Rotation paths and how fast each direction turns (deg/step)
Each turn is a multiple of 5 degrees from 10 to 175, or 0.
Each row of a path follows its step; steps can be skipped.
Path 1:
step 0: [-11  -6   4  -3 -27  16  -8 -15   5  27  14   4   4 -18  -3 -26  -6 -27
  -1  -4   3  -6   4  10 -29  16  20 -10  28 -19  37   3 -32  -9 -11  -8
  -1  -4  14  -4  16  -2   3   5  10  -1   8 -15   1 -22  28  19 -30  -6
 -14  27   4  -7  -5   9  18  23  -6   1 -21   3 -24  36   3  13  -5 -15
 -15  41 -53 -17   1  -2  -1]
step 7: [-26   7 -29  10 -22  20   2 -33  13 -14  25   2  -9  21  11  13  -8 -37
 -11 -31  -4  -3 -35   2 -10  -6 -10 -12  -3   1  11   4  10  -1 -37 -27
  24  -8 -26   3  -8  -7  18  -1 -21  25  23  -9   0 -15  45  13 -12   4
 -13   0  11   7  -6   6 -13 -10   7  -7 -18  15 -13 -30 -21 -11 -11  14
  -1  23   9 -17  16  12  16]
step 10: [-19  -5  23  -3  -9  20   7 -15  12  -5  29  -7 -11 -11  -4 -33 -10  -6
 -18 -34 -18 -13 -16   0  -4  14 -40  -3  -4  13 -12  -5  -7 -14   9 -15
  -2  12  -7  -4  14  10   4 -19 -15   1   0 -15  13  -5   4   1  29 -24
 -24  24  15  -3 -19  -3  36  27  13  -2  -2  21 -19 -18 -12  -4  26  17
   2  23 -19 -15  11  49  30]
step 13: [ 11  16  -2  -1   2   4  -2  -1   4 -12  51 -19 -36  -9  13  -8  11  23
 -13   7   5 -11   3  -7   7  -2  -5 -17 -13 -17   9 -10   3 -36  28  19
 -14   3 -12   3   8  -5  21  -7  21 -16  35 -20   3  -7  -4  21  38   7
 -13  22  57   9 -30 -16   3 -11  -1 -15   3  17  -7  16 -15   8  -8  -3
 -15  -8  -1 -11  25  12  10]
step 17: [ -2   7  -9   1   9  19  22  21  -7   1 -22   9   4   7  19   7 -15 -26
  18  -1   3 -10 -26  11   7  -4 -16 -10  13  13  -7  16   7  23  13 -16
  34  -9 -20 -16  -1   3  24 -12  -2 -16  -4 -26 -20 -21  31  -6  -6  -2
 -11   2  -4   9  11 -36  10  -7   9 -23 -11   4 -27  -7  27   7  31  -3
   9  21 -58   4   5 -16  36]
step 25: [-29   8  17  -2 -19  15 -11 -19   9 -22   3   1   3   7  11  13   3 -19
   6 -15  -9 -13 -10 -18  11   6  -8 -19  10   7  22 -39   9  17   0   1
  10  11  -8  -7  31 -15  56 -24  -2  -6  21 -41   6 -21  13   2 -11   4
  -2  31   3  -8 -25  -2  24   2  -3  -8 -40  11  -9 -11  14 -18  14   3
  15  19   9 -27  20  -3  12]
step 28: [ -5   7  11  -8  -1  11   8  24 -34   0  24  -2  14   1 -22 -33  15   7
  -8  -8  -3 -15  -9  -7  21  12 -33 -29   4   4  -7 -15  -9 -10   9  19
 -12  -6 -28   7  19  39  26 -38 -19 -18   2 -15  -8  14   1  -9   7 -10
 -13  27  30   8 -30   0  20 -20  33  -9 -24 -10 -10  12  13   1  -6 -25
   2  13 -19  -5   7   4  23]
step 32: [  2  -8  11   5  -4   5   5  -8   4  -2  24   2 -26  -9  22  39 -28 -12
   3 -18   8  -1 -12 -22 -26 -29  22 -29  -7   3   4  11  -7 -13  23  -5
  20 -12  -1 -38   6 -25  24  12  11  -6  19 -13  -3 -22   7  13  22  -6
 -20  -5  29  16  -1 -27 -31  -1  -8 -30   8   0  -7 -12  18  -1  32   4
 -14 -15 -25   5   7  17  29]
[ -1   2   2  -7   1   0   0   1  -1  -4   5  -2  -2  -7  -1  -5  -3  -4
   0  10  -1   3   6  -2  -4  -1   3   2 -11   4   6   3   0  -1  -5  -2
  -4   3   0   9   6   3  -3   4   0   0   7   2   2   6   1   0   6   4
   3  -2   1  -3  -4   1   3  -2  -2  -2   5  -2   1   1   3   7   0  -3
   1   3  -8   0   2   4  -7] | 140
[-7 -5 -4  6  1  3 -2  1 -8  5 -2  1 -7  1 -1 -8  0  3  1  2 -6  4  2 -4
  1  3  0  2 -5  1  0  6  2  6  3 -1 -4 -5  7  2 -6  2  4  2 -3 -1 -6 -1
  2 -3 11 -1  2 -3  2  0 -2  0 -2 11  8  3  4  3 -3 -1 -3  2  2 -5  1 -4
 -1  1 -4  1  0  1  3] | 40
[ -5  -2  -3  -5  -5  -5  -2   3  -2   0   4  -2   2   2  -1  -1   2  -4
   5   0  -2   1   3   6  -3   0  -9   4   2  -1   0  -4  -4  -1   1   1
   0  -2   8  -4   5  -2   6   1   7  -3  -4   1  -1   2   1  -2  -5   4
  -4  -3  13  -2 -10  -2   1   4  -3   0   3   7   5  -2   1  -7   7   2
   1   5  -2  -2  -4   1  -4] | 145
[-4  4 -2  1  3 -3 -5  2 -3  1  0 -3 -1  7  4  2  3 -5  4  0  8  2 -2 -3
 -2 -1 -2 -2 -1 -7 -4  3 -1 -1  1 -2 -4 -4 -6  7 -2  4  3  2 -4  5 -7  2
 -2  0  2  0  3  1  4 -8  8  7 -2 -9 -6 -8  6 -2 -2  1 -8 -1 -2  2 -3 -4
 -3  1 -2  6 -2 -1 -2] | 70
[  2  -5  -3  -4   5   4  -2   5   1   1   0  -8   1  -5  -1   0  -5   4
   6  -2   4   3  -3   2  -1  -1  -2  -6  -1  12 -11   5  -4  -1  -3  -3
   5  -6  -1   5  -2  -2   1   3  -1   7   6   3  -6  -2  -2   1   0  -3
   3  -1   1   2  -7   7  -2   3  -5  -2  -3   2   4  -1  -1   0   2   1
  -4   3   6   2   0   0   3] | 130
[ -6   2  -3   1   5   6   1   4  -2  -4  -8   9   3   1  -4   7   2  -3
  -1   5   9  -2   0  -2  -3   5   2  -2   1   4  -1  -3  -3   0  -4  -2
  -2   0  -2  -1   5   0   4  -1  -2  -2  -7   1  -3   5  -2   2   4   1
   2  -1   6  -3   3   7   4  -1  -6   0  -2  -2  -1   3   3  -2   4   5
   7  -3  -1  -2   7 -10   2] | 135
